Rotation paths and how fast each direction turns (degrees per step)
Each turn is a multiple of 5 degrees from 10 to 175, or 0.
Each row of a path follows its step; steps can be skipped.
Rotation 1:
step 5: [ -5  12   7  20  16  18 -10  -7 -17   0 -18   5  -8 -29 -14  -9  -4 -15
 -10  -4  -8  18   3  25  -6 -25  -6  -9  -5   0   3  16   7  16  -5   9
 -20   3   0   6  22   7  -4   2   3  -7  15  -4  -7  19  10 -21   4 -20
  14 -12  25  -7  15  17   0   2   2  16   0   9  -1   8  21  12   6  -7
 -12]
step 6: [-15 -13   6  -1 -26  -6 -32  -5 -22   9   2  -5 -19  11 -18   4   6 -11
  -1 -18 -11  -5  -7   1   3   9  18  14  12   5 -12  17  -7  13   4   5
  12  23   1   2  23   3 -16 -23 -12 -15   6   0  -4  -5   2  -9  20  -6
  -3   6  21 -16  11   5   5   6  12   4  16 -10 -15   8   1  27 -13   5
  -6]
step 11: [ -6  -7 -25 -15  -3  10   1  -4  -4  -6  -4  13   6   4   4  17   0 -15
   8   8  -4  20  -9  -4  -1   4 -10  -7 -11   4 -18   1  -5   8   1  -8
  -8 -19 -23   8  28   9  -8   9 -22 -16  -6   2 -16   1   3 -33  24 -11
  17   4  -2 -12 -10  -6  -4  13  -3 -16  -2  16 -23  21 -15   7 -20  -5
 -14]
step 18: [ 13 -12 -25  21  -8   6  -5  -6 -16 -14  16  15  11  -3   1   8  15 -19
  -6   8   5  25  13  10   9  -4  -2  21   7   8  -3   0   0  28 -12  -4
  14 -18 -14   2   1   9   8   0 -17 -14  21 -15 -13   6 -13  -6  -2   1
 -11  -5  30 -10   6   5  18   5  -2   9   0 -11 -12   0  13  28  -7  -5
  -4]
step 19: [-12  -4 -22  -9  -5 -17  -3   6   7 -10  22  -9 -23  21  -9  -2  18  -8
  -5   7 -17  -4   3  23  11  16  -4  10  35  -3   0   7 -13  21  13   5
   2   2  -8  12   7 -23   2 -13 -25 -19  18  -4   0  -6  -7  -1 -11  17
  -8   4   9  13  -6  -3 -10  10  27 -13  10   4  13   0   6  -9   0  -2
  -3]
step 21: [ 10 -13 -18  13   7 -18   4 -21  12   5 -12   8   9   0 -14   9 -13 -22
   0 -12   2   8 -10  -6 -10   1  -7  -7  -4  -3   1  28  -4  14  16 -24
   7  -5 -14   1  10  -9  -7  -3   4  -8   4  10   1  -2 -25  -7  -9  -7
  -5  30  22   6  11  32  14   7   6  -5  10   8 -20   0  -8 -15  -4  12
 -20]
step 24: [ -9 -13   8 -15  -7  -8   2 -14  10 -23  15   7  13  16 -16   1  25  -3
 -21  -8 -14  -1  -8  -2   5  -7   0  -3  13  -5 -13  11 -12   2  36  -3
   5   7 -21  -6  27  26  -3  -7   4 -11   4   7  -9  -4 -13 -26   6 -13
   4 -10  -5  -1   8   7  -4  -1   3  13  23  14 -17   4   7  19  -5  -2
  15]
step 33: [ -2 -12  13  -4 -22  -2 -10   8 -16  23  -6 -11   2 -15  16  12 -18 -27
   1  -1  -8  14 -20   5   3   1   6  14  -2  -9  14  12   8  14 -15 -26
   2  -2  -6  -2  14  -5  12   0  25  -8  -6   7   2 -16   3 -11 -23 -36
   8  -5   5 -11  10  15   8  14  11   1   5 -15 -12  -9   7  11  -3  -8
 -15]
step 34: [ -2 -13  -8  -7  -9 -11   4  -8  14  24   5   7  -7   6 -22 -16 -17 -10
 -10 -11 -42  -8  24  -2  -8  -8   0  19  -5  -2   2  12 -14  14   1  -8
   9  -8 -17  -1  32   7   1  16  16 -22   4   7  -9  -8  -5   8  14 -11
  -2   9  13  12  -9  11   7 -17   1   7  -1 -10   8   5  19   2  -9  -7
 -10]
step 37: [-17 -13 -11  -4   8   9   1   0   3   1  12  17  14  -6 -21  -7  -7   9
 -20   7   9 -17  -5  21  27 -22  -7   4  16 -13   8  10  -1  12  33   8
   0  -8   2  19  24 -18  -2  19  -6 -11  21  -5  11   2  -3  -6   8   2
   1  -5  12   0 -10  12 -11   3  17 -11   9  26  10  -3  15  11  11   2
  -9]
[-3  2  1  0  4  1  4 -1 -1  3  2  1 -1  0  5  1 -8  1  1 -1 -3  9  4 -7
  4 -5  0  0  2  1  1 -1 -3  3  1 -3 -5  6 -3 -2 -2  1 -1  0  1 -3 -6  2
  4 -1  5  4 -3  2 -1  2 -2  1 -1  3  5 -1  2 -2  1  2 -3  8  4  0  1  3
  2] : 60
[-3  3  0 -1  1  0  0  2 -2  3 -2 -1 -5  0 -3 -2 -4  4  6 -1 -1 -6  1 -2
  5  6  1 -3  1  0 -3 -5  0  2 -3  0 -1 -5  2 -2  1  6  2 -1 -8  0  4 -3
 -2 -2  2  5 -4  1 -5  0 -4  4  4  1 -4 -2  7  0  2 -1 -3  2 -3 -2  3 -3
  2] : 115
[ 4 -1  6 -2  0  0 -3  1  0  1 -3  1  4 -8  1  1  0 -5 -3  3 -1  8  0  3
 -1 -2  0 -2  5  4  1  2  1 -2 -1  2  4 -7 -2 -1 -2  1 -3 -1 -3 -1  1 -3
  3  0  6  2 -1 -5 -7  3 -1 -1  5 -3 -2 -5  0  2 -2 -1  2 -2  1 -5 -1  4
  3] : 140
[ 2  1 -2  4 -2  2 -1  4 -1  0 -6  0 -4 -1  0 -2  0  0  1 -1  0 -3  2  6
  1 -3  0 -1  3  0  1 -8  1 -1  2 -4  2 -1 -8  3  1 -7  2  2  2 -4 -2 -2
 -1 -3  3 -4 -3 -3  4 -2 -2 -2 -1  0 -2  0  4 -5 -4  0  6  5  7 -2  1 -3
  2] : 100
[ 5  1  1 -1  0  7  0  1  1  1 -1 -5 -2  4 -6 -1  5 -3  2  5 -4  7 -8  0
  1  6 -5 -4  2 -2  2 -2 -3  3 -1  2 -1  3 -1 -4 -1  0 -1  2  2  1  2 -1
 -4 -3  4  1 -2  1  2  1 -2 -3 -4  9 -4  1 -2  2 -2  1 -1 -1  1  0  4  3
  0] : 130
[ -1  -3  -3  -2  -4   1  -2   3  -5  -3  -3   5  -3  -1  -3  -1 -10   1
   4  -2   5   3  -2   4   1  -1  -6   1  -1  -2  -5   5  -1  -3  -3   6
   3   0   1  -1   1  -2  -1   3   4  -1  -4   3   1  -3   3  -3  -2   1
   2  -3   3   0   0   2   2  -2   1   5   1   1  -1   3  -7  -6   3   0
  -2] : 65
